In the rows, 128 means zero.
The rows of M fall into 3 groups, and each row is roughly a mix of its group's hidden directions.
M, 111 rows:
162 152 141 121 150 128 98 135 167 59 143 133
162 97 129 114 68 152 152 87 147 107 135 145
101 154 112 65 133 141 144 141 161 124 95 165
111 120 96 65 160 142 133 172 97 124 141 141
121 102 171 68 151 130 94 154 136 107 111 105
109 147 185 140 155 144 97 128 171 114 155 160
125 170 130 124 147 143 136 121 118 48 141 154
93 129 145 76 160 134 95 164 141 82 128 127
105 132 163 116 139 103 66 109 156 86 109 140
154 132 102 163 150 106 149 110 97 96 168 84
133 141 124 136 53 144 113 121 164 107 144 90
142 161 143 130 118 95 81 151 133 63 118 135
141 197 93 100 144 159 148 149 101 141 125 129
150 140 145 176 110 126 72 132 163 151 163 114
100 151 106 108 89 96 167 127 100 112 145 81
72 117 151 89 107 133 102 154 167 141 98 143
126 126 82 91 156 144 153 151 78 121 160 154
133 138 149 163 105 113 64 136 169 143 162 120
106 119 116 147 145 159 173 125 165 191 122 141
140 80 173 145 97 82 145 119 131 130 101 159
132 127 141 135 73 99 152 98 71 118 97 135
108 141 89 102 136 76 106 162 158 119 89 142
105 91 94 137 189 98 101 120 144 124 107 104
129 110 105 127 72 147 120 122 78 161 129 170
153 114 121 103 162 137 126 162 149 127 121 202
144 102 89 111 86 106 104 168 157 123 126 85
131 87 106 121 127 67 132 166 133 147 96 95
124 111 143 172 148 136 133 146 86 131 141 59
124 110 114 161 148 87 147 170 100 140 100 80
122 129 118 83 149 105 121 88 163 84 130 172
147 186 120 167 164 132 144 146 100 85 130 132
112 152 90 81 139 179 170 132 111 135 103 132
112 113 116 61 135 170 157 154 90 131 129 132
118 161 147 161 128 166 132 77 169 95 131 150
137 86 97 115 97 88 128 172 148 151 109 95
120 122 176 155 117 83 170 89 108 126 98 118
143 183 178 134 123 107 116 145 113 83 125 159
181 119 133 111 148 164 131 155 130 171 175 115
110 142 156 150 175 136 115 152 70 120 99 99
161 88 81 105 104 95 151 145 111 133 104 96
113 71 123 104 149 109 78 129 121 118 123 176
94 157 143 181 159 137 136 148 102 84 135 102
91 157 129 145 103 144 99 151 144 159 158 73
167 125 133 110 121 142 132 160 198 108 136 165
157 196 123 114 139 172 119 141 140 148 117 161
172 136 104 134 166 109 118 90 142 90 154 167
152 154 150 157 152 168 118 177 125 173 108 118
153 128 143 119 122 112 101 53 100 111 157 147
123 134 162 146 106 106 157 113 133 131 138 50
122 160 107 112 147 207 114 122 123 156 132 108
113 177 116 155 150 151 154 150 122 70 157 133
76 119 116 125 131 131 129 190 164 143 142 91
104 68 159 126 127 124 164 146 97 133 81 127
151 107 86 86 160 114 128 162 90 165 127 138
120 128 172 168 133 105 169 77 155 117 104 124
110 66 151 153 147 80 136 141 139 92 120 115
124 120 127 183 132 132 123 151 145 187 163 93
139 152 171 164 111 113 108 120 188 108 106 105
123 101 145 152 111 173 152 106 112 158 122 68
162 69 117 93 116 117 133 91 97 103 140 105
156 105 130 122 59 144 154 102 158 113 118 161
91 127 175 103 111 125 68 132 164 142 118 142
162 114 98 174 125 140 138 112 194 127 152 122
123 114 89 174 99 100 133 106 137 189 139 138
102 107 197 141 99 133 130 88 144 135 144 158
142 129 158 131 107 120 64 94 89 142 152 155
162 125 67 161 118 112 158 106 121 104 168 122
127 193 136 92 135 80 113 120 138 97 150 125
138 146 166 128 139 151 154 75 78 109 140 159
122 152 76 126 148 167 98 140 182 126 153 134
123 119 109 127 51 156 112 119 157 131 149 94
115 104 178 74 152 146 81 122 110 116 115 127
123 161 110 145 115 162 99 191 138 172 129 125
79 119 118 149 175 116 78 100 116 113 108 150
155 155 84 111 116 117 136 119 170 118 134 190
148 101 143 76 123 147 114 158 94 149 180 133
163 90 86 93 143 127 119 169 172 124 126 144
131 173 103 87 115 125 178 94 165 112 128 116
137 75 151 92 101 134 112 123 163 177 135 108
133 139 144 170 125 134 67 128 144 143 172 89
133 143 113 157 163 130 138 118 204 104 113 105
184 107 125 97 122 135 150 134 158 109 161 79
133 131 123 149 114 88 175 98 84 124 84 103
138 135 160 114 123 159 95 85 96 170 95 155
126 124 113 131 154 71 144 147 81 141 96 88
149 123 118 137 63 148 144 98 176 102 116 147
121 132 136 132 85 96 141 111 52 130 107 117
130 88 83 101 150 113 137 166 99 170 153 122
141 184 148 149 170 144 110 129 85 100 102 140
117 148 180 169 116 120 94 102 171 104 110 113
201 129 140 115 155 108 95 98 112 120 131 157
114 109 81 121 150 118 141 161 131 111 198 135
133 185 101 159 153 137 118 120 121 101 162 174
172 135 171 103 127 189 134 106 128 116 158 136
129 162 110 103 143 127 120 156 51 128 123 157
147 114 106 187 98 109 156 90 110 168 131 127
181 112 113 129 169 77 90 131 130 123 155 140
94 172 151 141 100 144 121 175 127 175 137 149
144 178 90 128 86 84 141 144 104 124 157 135
121 80 171 124 137 73 130 152 152 143 109 158
103 82 105 72 105 86 130 137 151 119 106 129
104 129 125 60 138 160 128 177 153 111 141 126
126 95 146 106 189 97 127 137 91 147 147 94
117 121 77 98 165 128 141 149 142 95 115 181
167 121 123 138 121 155 163 87 68 142 144 146
178 116 94 144 167 114 154 112 125 97 131 176
157 130 130 108 126 117 153 46 112 104 140 138
166 120 150 175 112 103 99 88 145 173 118 123
116 125 102 131 79 175 165 144 147 170 112 108
145 116 173 98 149 178 122 145 136 106 176 108
120 128 102 120 151 195 99 86 112 131 154 106

One row of each group comes first, with its name. Which group is each row after those in?
115 96 144 91 97 160 131 132 135 193 107 110
(100)
133 173 64 124 140 168 121 134 85 123 125 129
(45)
164 155 84 122 115 108 147 119 167 115 137 184
(123)

167 146 88 137 98 130 149 136 168 146 124 184
(123)
160 106 135 90 172 144 121 105 102 101 173 102
(45)
150 147 141 121 107 108 183 91 78 125 127 97
(123)
147 96 139 134 165 170 153 69 154 121 118 112
(123)
121 118 100 136 72 146 186 104 123 165 123 132
(100)
166 187 99 148 124 136 122 134 86 143 165 113
(123)
157 131 175 130 176 92 153 142 149 110 91 147
(123)
121 141 155 142 103 112 131 91 95 111 143 58
(45)
109 163 129 123 111 102 87 152 67 130 159 112
(123)
140 176 103 125 156 110 130 192 151 116 102 117
(100)
164 136 130 95 121 147 131 94 84 159 85 160
(100)
